In the data rows, zero lies at 7.5, halfway between 7 and 8.
Here are some points:
 8  8  7  7  9  8  2  8  7  5 15 13 12  7  7  7  5 13  9  6  6  5  9  6
4 4 4 0 3 6 0 9 5 7 2 5 2 5 6 5 6 4 4 8 8 0 7 1
 4 10 12 10 10  7  9  6  8 11  8  4  5  4  6  4  9  8  9  6  5 12  9 12
10 13  9 15 15 13 11  3 14  5 13 11 10  9 11 10  5 12  9  5  4 12 14 15
14  9  8  6  6 12  3 12 10  2  5  9  9 10 13 12  8  5  6  6  6  5  9  7
 2  3  5  6  8  5  6 10  5 10  3  5  8  3  3  3 10  3  6 12 11 11  7 10
12 12  7 11 11 11  9 12  9 13  8  7  6 11 12 12 13  9 12 13 12 10 10 11
 4  7 10 10  8  3 10  4 11  9  9  7  5  6  4  5  1 10  5  9  9  7 12 11
 4  4  4  7 11  8  8  6  5  9  5  7  2  2  7  4 10  6  8 11  8  9  2  5
 8  7  6  7  5  5  9  8  9  8  9  9  9  7  5  6  8 10  9  9 10 11 10 12
 6  7  8 11  7  7  5 10 12 10  3  4  6  6  8  6  8  6  6 13 12  5  9  7
 7  6  4  3  9  6  8  6  7  5  9  8  9  8  7  8  6  8  6  6  6 10  6  8
 4  8  8  8  8 10  7  9 10 13 10  9  7  6 11  8 11  8 10  9 10  7 11 10
 6  7  5  5  6  7  8  8  4 10  8  8  6  5  7  6 10  4  6  6  7  9  6  7
 7  8  9 10 15  8  2 12  7 15  4  3  3  7  5  6 14  6 11 11 13 14  7 12
 9  9 14 11  7 10  3  0 10  0  7  7  8  6  8  7  3  7  4  2  1  5  8  6
 6  6 11 12 10  6  8 11  6 12  9  6  7  6  6  6 10  9 10 11 11  8  8  7
 3  1  4  7  9  3  6  8  5  9  1  1  1  1  1  0  8  4  6 11 10  7  5  5
 7  6  6  5  7  6  6  9  5  8  8  8 11  9  6  7  7  8  7  7  6  8  6  7
7 6 4 1 2 7 4 4 3 4 2 4 8 7 8 8 4 3 2 1 3 3 7 4
 8 10 14 14  9 12  8  9 14 11 10  5  5  7  7  7 12 12 14 11  9  6 11  9
 7  6 15 14  8  8  9  6  8  6  6  8 10 10  7  8  8  8  8  8  7  7  6  6
 4  6  9 10 10 10 10  1  8  5  6  6 10  7  9  8  7  7  7  7  7  8 10  9
13 12 10  9  9 14 11  9  8  8 15 12 13 15 12 14 10 14 14  6  6  6  8  7
12 10  8  8  9 10  4  8  7  6 12 13 13 14 10 12  8 13 12  9  8  4  7  4
 4  2  4  4  7  4  8  9  4  9  7  8  9  7  4  5 10  7  9  9 10  9  3  5
 3  6 12 14 11  8 11  7 10 10 10  9  7  4  7  5  7 11 10  8  8 10  8 10
 9 12  4  7 11 13 10  9  2 11 11  9  9 10  9  9 11 11 12  9  9  8  2  4
8 7 8 5 3 5 6 7 9 4 4 6 4 4 6 4 4 4 2 4 3 5 6 4
 6  6  7  4  3  9  5  1 11  1  7  6  6  6  8  7  0  5  1  3  3  4  8  5
 0  1  7 10 13  2  1 13  4 10  0  0  1  2  1  1 10  1  5 11 11 12  4  8
4 4 6 7 8 4 9 6 5 7 3 4 5 4 5 4 6 4 4 8 8 9 6 8
 5  4  2  7 12  4 12  5  0  5 10  9  6  6  5  5  4 10  7 10  9 14  0  5
6 5 9 9 9 6 8 8 1 7 7 9 8 6 6 6 8 8 8 5 6 8 4 6
 6  7  3  2  5  5  3  2  6  7  3  2  4 12  4  8  3  4  2  4  6  4  9  6
6 7 7 6 6 8 4 4 6 8 6 7 7 6 6 6 7 7 7 7 7 5 6 5
 9  9  6  7  7  8  6  5  9  3  9 14  8 10  7  9  4  8  5  8  7  7  8  7
24 more points follow, each with its number after it:
 3  7 11  8  2  2  7  7 14  4  4  2  4  3  3  3  5  8  6  6  5  4 10  7 0
 7  9  5  5  8 12  9  9  7 10 12  6  9  9  6  7 13 11 13  9  8 10  5  8 1
 1  2  4  8 12  4  8  9  6 12  5  7  7  7  4  5 14  7 11 15 15 10  5  8 2
13 12  9  9  9 11  7  9 10  9 10 11 10 12 13 13 11  6  9  9 11  9 12 12 3
 8 10  8 10  9 10 15  9  9 12 12 10 10 10  8  9 11 13 13 11 15 15 13 15 4
11 10  7  8  6 11  7  8 11  9  4  5 10 11 13 13 10  4  7 10 10  6 10  8 5
 7  8  8  7  3 10  7  4 11  4  6  6  7  6  9  8  4  6  4  8  7  7 11 10 6
10  9  7  4  3 10  3  5  8  4  6  6  8  8 10  9  6  6  6  2  3  4  8  5 7
5 4 5 5 5 3 5 8 3 7 4 4 4 5 3 4 6 4 5 7 7 4 3 2 8
6 4 6 5 6 4 4 6 5 2 3 3 7 9 4 6 3 4 2 4 4 4 6 4 9
 6  6  8 10 10  8 12  4  8  5 12 13 14 13  9 11  6 13 10  9  9  9  8  9 10
 7 10  6  8 13  8 14  8  8 13 11 10 10 11  8  9  9 13 12 12 13 15 10 14 11
 4  3  4  6 10  4 10 11  5 12  6  7  8  6  5  5 13  3  8 10 10  9  3  5 12
 5  8 14 12  7  0  5 11 11  8  4  4  2  3  3  2  1  5  1  8  9  3 14  9 13
 5  6  8 11 12  2 12  2  8 12 11  8  7  7  2  4  0 11  5 14 13 12  4  8 14
 8  8  9 12 10  8 10  8  9  9  6 12 10 12  6 10  8  9  9  9  9 10  8  9 15
 4  4  4  4  7  4 10 11  6 10  2  1  2  1  4  2  7  0  0 10 10 11  7 10 16
 9  9 10  5  0  9  2  1 13  1  3  1  1 10  9 10  2  3  1  3  2  1  9  4 17
12 12 11 11  8 12 10  6 10  3 12 10 12 11 12 12  3 14  9  5  4  8 10  9 18
4 1 0 0 0 1 4 8 2 3 3 3 4 4 2 2 4 4 3 7 5 5 0 0 19
 3  3  5  6  8  2  8  7  4  9  5  6  5  5  3  4  9  6  7 10 10  4  4  2 20
 3  5 15 13  9  6  9  6 12  6  6  6  3  3  5  3  7  8  7  7  7  9 12 12 21
10 10  9 12 10 10 12 11 11 13  5  6  7  7  9  8 15  9 14 12 11 10  9 10 22
 6  9  8  6  7  6 11  1  8  8 10  7  9  9  6  7  0  9  1  5  5  7  8  8 23
Which of these numbered points is nearest to each point below, ignoring the direction in which the first points spread most? Its number follows each.
11 10  4  3  3 10  4  9  7  8  1  0 12 12 11 12  8  3  5  6  8  3 10  6 > 5
10 11  9  8  7 11  6 11 12 13  6  6  6  8 11  9 11  6  9 11 12  7 12 11 > 3
 5  7 11 13  8  7  6 10 12 10  4  4  2  4  6  5  9  3  6 11 11  6 12 10 > 21
10 10 10 11 10  9 13 12 12 10  5  6  5  7 11  9 10  5  8 11 10 13 11 15 > 16
14 15 10 10 10 15 10 14 11 14 11  9 10  8 13 11 14 12 15 10 12  9 12 12 > 22
9 9 7 3 2 9 3 4 8 6 8 9 7 5 8 7 6 7 6 4 4 2 8 4 > 7
 9 10 10  9  8 12  6  5  8  5  6  6  6  6 10  8  7  5  5  7  6 11 11 12 > 6
 5  6  8  5  2  8  4  8 10  1  4  4  7  6  8  7 11  4  8  1  2  3  8  5 > 7
 4  5 13 11  9  5  5  3  5  7  6  2  4  5  0  2  6  4  4  6  6  9  5  7 > 21
12 10  6  6  5 12  6  6  9  6  4  6 11 13 15 15  8  6  7  7  7  5  9  7 > 5
 4  4  8 11 13  5 12 10  5 13 11 11 11  6  6  5 12 11 13 14 13 13  4  9 > 2
 4  4  6  5  5  4  8  3  5  3 11 12  9 13  5  9  4  9  6  5  5  9  5  7 > 10
14 12  8 10 10 11  8 12  9  8  9  9  8  7 13 11  9  4  6  8 10 11 12 13 > 3
 7  6  6  7  9  6  8 12  6  9  9  4  5  5  7  6 10  8  9 10 11  9  6  8 > 1
 4  3 10 11  9  5 11  4 10  5  9 14  3  3  4  4  5 11  8  9  7 10  6  8 > 21
 5  5  8  5  6  5  5  1  3  5  5  4  4 13  4  9  4  5  3  3  4  4  5  4 > 9
 3  2  6  8 11  3 12  5  4  6 14  3  3  2  4  2  5 10  7 10 10 12  4  9 > 14
 7  7 10 11 13  8 12  8  9 10 10  8  8  8  8  8 10 11 12 10  9 13  6 11 > 11
 8  8  8  7  4  7  6  5  8  6  5  3  4 11  7  9  5  5  4  7  6  3  8  4 > 9
 4  2 12  9  3  3  2  8  0  7  4  5  5  4  4  3  8  2  5  5  5  4  0  0 > 8
 7  7  2  6  9  6 13  6  0  7 10  8  5  5  5  5  8 13 11  9  8 12  0  5 > 1
 7  8 13  7  2  9  2  1 11  6  4  2  3 11  8 10  5  4  3  3  5  3 10  6 > 17
 4  4  4  6 10  3 11 12  6 12 10 10  9 11  2  7 11  9 11 12 12 13  6 10 > 11
13 14  9  8  6 12  5  9 13  9  7  4 14 14 11 13  9  5  7 10 10  6 14 11 > 5
 3  6 13  9  5  4  3  4 12  2  5  4  4  4  4  3  6  4  4  3  2  3 11  7 > 0
Now 24 new points, numbered from 0 again:
 5  5  8 11 12  6 10  8  7 11 11 10 14 13  6 10 10 10 11 10 10  9  6  8 0
 4  8 12 10  7  4  6  4 10  6  7  7  5  5  4  4  6  4  5  5  4  6  9  7 1
 5  6 10 13 12  8 12  5  8  8 10  8 13 12  9 11  7 11 10  8  9  8  9  9 2
 8  9 10 12 14 11  9  9  8 11  9  6  7  7  7  7 13  9 12 11 11 13 10 13 3
13 12 11  8  3 13  5  5 15  5  3  6 11 12 13 13  6  2  2  7  5  4 11  8 4
12 11  6  5  6 11  9  5 12  4 10  8  9  8 12 10  6  9  7  6  5 13  9 13 5
 5  4  6  6 12  4  8 10  4  9  4  5 10  4  5  4 10  5  7  8  9 13  4  9 6
 9  9  3  4 11  9 13 11  5 10 13 12  9 10 10 10 10 11 11 10 11 11  7 10 7
 3  5 13 10  8  3 10  2  8  7  7  6  3  3  4  3  1  8  4  7  7  7  9  8 8
5 4 4 4 6 6 9 4 6 5 7 3 7 6 5 6 6 8 7 6 5 7 3 4 9
6 5 7 5 5 5 7 5 5 3 6 5 5 3 4 3 5 6 5 3 2 7 6 6 10
 7  9  7  6  4 15  5  5  8  6  6  7 10  9 13 11  9  6  7  4  5  5 10  8 11
12 12 11 10  8 12  7 11  9 12  6 15 15 14 12 14 12  8 11  8 10  9 11 11 12
 7  6 14 11  7  8  4  9 13  3  6  7  7  6  6  6  9  6  8  6  6  5 10  7 13
5 4 4 3 6 5 0 5 5 5 3 3 4 4 6 5 6 2 3 6 6 8 6 7 14
 8  6  9  7  6  5  6 12  6  5  5  7  6  6  7  7  7  5  6  6  7  6  7  6 15
 5  4  3  4  6  5  2 11  4 10  2  3  5  3  5  4 11  2  6  8  8  8  5  6 16
 4  3  7  8  7  3  7  5  7  7  6  5  3  5  3  4  5  8  6 10  9  7  4  5 17
 8  7 11 10  7  7  7 10  7 10  4  7  8  9  8  8 11  5  8 10 10  8  7  7 18
 4 10  5  4  4  5  3  9  6  9  6  4  5  5  5  4  9  3  5  3  3  5  7  5 19
11 12 11  8  7 11  7  5 11  8  7  6  8  7 10  8  6  7  6  7  7  6 12 10 20
 4  4  4  5  7  3  4 12  5 10  5  5  3  5  4  4  7  4  5  9  9  4  7  4 21
13 13  3  2  4  9  5 12  2  9  5 10 11 11 12 12  7  4  5  3  3  6  1  1 22
12  8  8 12 11  8 10  8  8  6 13 12 10 11  8 10  5 15 11  8  8  7  7  7 23
The same question for these:
 8  9  9 12  4  9  7 10 10 12  4  7 10  7  9  8 14  6 11 12 12  4 10  7 > 18
 8  7 11  8  6  7  9  3  5  5 11 10  8  8  6  7  5  9  7  3  3 10  6  8 > 10
11 12 11 14 12 11 14  5 12 10 11 11 12 12 11 12 11 14 14 11 11 10 11 12 > 2
11 12 11  9  7 10  7  6 10  8 10  9  8  9  8  9  7  6  6  6  7  8 12 11 > 20
2 5 9 6 4 2 6 5 9 3 5 4 5 5 2 3 4 5 3 4 3 3 8 5 > 1
3 3 5 5 6 5 6 4 7 5 4 5 4 2 3 2 5 5 4 8 8 6 7 6 > 17
 1  9 11  8  6  3  8  0 14  5  8  4  4  2  3  2  2  7  4  5  5  8 13 12 > 8
 6  5 11  8  4  5  2  3 11  3  5  8  7  7  7  7  3  4  2  4  4  3 12  7 > 1
14 15  8  4  2 15  3  4 13  6  4  4 13 14 15 15  7  2  3  2  2  2 14  8 > 4
 9  9  1  5 10 12 10  9  3 13  9 10  8  8 12 10 12  9 12 10 11 11  5  8 > 7
 9 10 13 12  8 11  6  7 12  8 13 12 11  8  9  9  7 13 11  9 10  8 12 11 > 17
11 10  8  5  3 10  5  4  8  3  5  7  5 11 10 11  4  5  3  3  2  4  7  5 > 11
 8  7  4  4  7  8  7  4  9  4  9  9 11 10  7  8  6 10  8  7  5  9  4  6 > 9
 8  6  2  5 10  5 12  3  7  3 11  8 11  9  6  8  4 13  9  4  4 12  5 10 > 9
 6  8 11  9  6  9  7 10 13  9  6  6  5  8  8  8 10  7  9 11 12  8 12 11 > 18
15 13  9  6  5 11  5  8 10  5  7 15  9  8 15 12  5  6  5  4  4  5 11  8 > 14
14 12 10  7  6 10  4 10 10  9  6 10 13 12 12 13  9  3  6  8  9  6 11  9 > 12
2 0 1 0 3 0 8 9 4 6 5 0 3 4 2 2 6 8 7 8 8 4 0 0 > 9
 3  5 13  8  6  6  3  7 10  1  4  3  4  5  3  3  8  3  5  3  3  4 10  7 > 13
 8  8  2  4  9  8 10  3 10  5  9  8  7  7  8  8  4  8  5  7  7  9 11 11 > 5
1 0 8 2 1 3 0 3 1 2 3 4 1 0 2 0 3 3 1 2 2 0 3 0 > 10
 3  6  7  5  4  9  7  3  9 10  2  3  7  5  9  7 10  2  5  7  8  5  9  7 > 11
 5  4 11  7  7  5  8  4  7  1  9  8  7  5  5  4  5  9  7  4  4  7  6  6 > 10
 6  7  8  7  7  9  8  5  8  8  4  7  6  7  7  7  8 10  9  8  7  7  8  8 > 17
12  8  3  6 12 11 14  7  5 13 15 15 13 13 11 13  7 14 12 12 11 11  3  7 > 7
